Each row has a name. Each question is about the rows just above it.

Columns, left to right: G H E D X M A S N K
-.02 -.03 .04 -.04 .06 -.01 -.05 .03 .01 .03  Q_866
.12 .22 .22 .12 -.01 -.02 .12 .22 .03 .22  Q_453
.05 -.36 -.12 -.23 -.46 .12 .22 -.67 -.15 -.67  Q_677
.89 .42 .17 .89 .42 -.19 -.19 .89 -.21 .88  Q_812
Count of .22 in Q_453: -> 4
Times .88 occurs in Q_812: -> 1
Count of -.67 in Q_677: -> 2

Columns, left to right: Z V F W Q P Y J B T
-.49 -.45 -.49 .38 .05 .79 -.15 -.61 .29 -.18 = Q_71
-.07 .23 -.07 .23 .05 .23 -.07 -.07 -.07 .23 = Q_782
-.49 -.15 -.47 .38 .24 .79 -.15 -.61 .29 -.18 = Q_762
.69 .69 .59 -.37 .22 -.66 .28 .71 -.12 .03 = Q_279
.69 .69 -.28 -.37 .23 -.66 .28 -.08 -.12 .03 = Q_150
-.18 .03 .03 is in which column, read top down? -> T
Which column holds -.61 -.07 top down? -> J
Which column holds -.49 .69 .69 top down? -> Z
How many times does Q_782 hold -.07? -> 5
How many times does Q_782 hold .23? -> 4
.71 -.08 is in which column, read top down? -> J
Count of .24 in Q_762: -> 1

Columns, left to right: L R U C
.04 -.16 .04 -.15  Q_701
.35 .32 .34 .35  Q_526
-.45 .44 -.40 .69  Q_39
.31 .26 .05 .26  Q_540
Count of .05 in Q_540: -> 1
Which column holds -.16 .32 top down? -> R
How many times does Q_526 hold .32? -> 1
How many times does Q_540 hold .31? -> 1
How many times does Q_701 hold .04? -> 2
Which column holds .69 .26 top down? -> C

Columns, left to right: Burag Fedus Vose neguk Liduk Zana kunuk Danut
.29 .05 .08 .08 .29 .08 .29 .29 -> Q_682
.04 .13 .02 .03 -.06 .24 .20 .00 -> Q_87
.61 .17 -.05 .06 .39 .32 -.09 -.36 -> Q_103
-.60 -.25 .03 -.08 -.33 .30 -.05 .34 -> Q_713
-.51 -.02 .07 -.03 -.42 -.05 .28 .32 -> Q_648
.24 .04 -.03 .02 .18 .07 -.09 -.15 -> Q_966
-.41 -.18 .02 -.06 .24 -.34 -.05 .24 -> Q_123
-.13 .04 .03 .00 -.13 .06 .14 .09 -> Q_452
.33 .13 -.02 .04 .19 .24 .01 -.19 -> Q_615
-.41 -.19 .02 -.06 -.21 -.36 -.07 .23 -> Q_109
.61 .35 -.01 .10 .26 .64 .21 -.34 -> Q_545
.08 -.15 -.04 -.03 .17 -.26 -.29 -.07 -> Q_604
Times .29 occurs in Q_682: -> 4
Which column holds .04 .61 -.60 -.51 .24 -.41 -.13 .33 -.41 top down? -> Burag
How many times does Q_123 hold .23? -> 0
Which column holds -.33 -.42 .18 .24 -.13 .19 -.21 .26 .17 top down? -> Liduk

Columns, left to right: nezo fava Tas teti vir
.17 -.39 -.15 -.16 -.50 : Q_706
-.42 .09 -.11 .42 -.23 : Q_794
.17 .17 .41 .17 .63 : Q_646
Count of .41 in Q_646: -> 1
How many times does Q_706 hold -.50? -> 1
Which column holds this, read top down? -.16 .42 -> teti
Which column holds .09 .17 top down? -> fava

Columns, left to right: Lakom kad ral tid
.04 .00 -.30 -.03 -> Q_519
.52 .52 .52 .52 -> Q_790
.08 .05 .02 -.01 -> Q_493
-.31 .52 -.31 .40 -> Q_959
.28 .13 .13 .13 -> Q_791
Which column holds this, read top down? -.03 .52 -.01 -> tid
How many times does Q_959 hold -.31? -> 2
How many times does Q_790 hold .51? -> 0
.52 .02 -.31 .13 is in which column, read top down? -> ral
Count of .13 in Q_791: -> 3
Count of .52 in Q_790: -> 4

Columns, left to right: suz Nam Muna Buva ribu gufe sov
.41 .08 -.23 .65 .59 .46 -.65 : Q_968
.26 .04 -.43 .56 .55 .06 -.42 : Q_165
-.23 -.50 -.23 .35 -.23 -.43 -.50 : Q_80
.41 .08 -.24 .35 .59 .46 -.65 : Q_178
Which column holds .55 -.23 top down? -> ribu
Times -.23 occurs in Q_80: -> 3

Columns, left to right: tusa Tiza geg Git
.12 .36 .13 .12 -> Q_384
.45 -.01 -.01 .19 -> Q_851
.18 .18 .18 .18 -> Q_896
.45 .09 .00 -.69 -> Q_416
.45 .09 .00 .32 -> Q_947
.45 .09 -.01 -.20 -> Q_345
How many times does Q_384 hold .13? -> 1
How many times does Q_896 hold .17? -> 0

Columns, left to right: kegab pimi fetor givet zof dibu
-.41 .34 -.11 -.63 -.16 -.36 -> Q_448
-.51 -.05 .22 -.33 -.21 -.28 -> Q_828
-.28 .24 -.33 -.40 -.13 -.25 -> Q_225
-.38 -.04 -.21 .22 -.03 -.20 -> Q_260
-.30 .33 -.57 .30 .30 -.30 -> Q_584
-.21 -.13 -.18 .07 .15 .07 -> Q_77
.46 -.51 .58 .03 -.20 .42 -> Q_9
.26 -.31 .41 .21 -.53 .43 -> Q_622
-.52 .11 -.28 .11 .52 -.08 -> Q_836
.40 .10 .34 -.26 .10 .10 -> Q_161
-.56 .07 -.33 -.29 -.20 -.46 -> Q_673
.33 .16 .16 -.39 -.12 .11 -> Q_171
How many times does Q_161 hold .10? -> 3
Which column holds this, read top down? -.16 -.21 -.13 -.03 .30 .15 -.20 -.53 .52 -> zof
.58 .41 is in which column, read top down? -> fetor
Times -.29 occurs in Q_584: -> 0

Columns, left to right: reke mive sol dosev liva zifud vedur
-.36 -.44 .00 -.02 -.33 -.39 .25 -> Q_97
-.34 .11 -.18 .35 .08 .09 -.40 -> Q_320
-.08 .11 .10 .11 .09 -.08 .09 -> Q_835
How many times does Q_835 hold -.08? -> 2
How many times does Q_835 hold .10? -> 1
Count of -.33 in Q_97: -> 1
Times .09 occurs in Q_835: -> 2

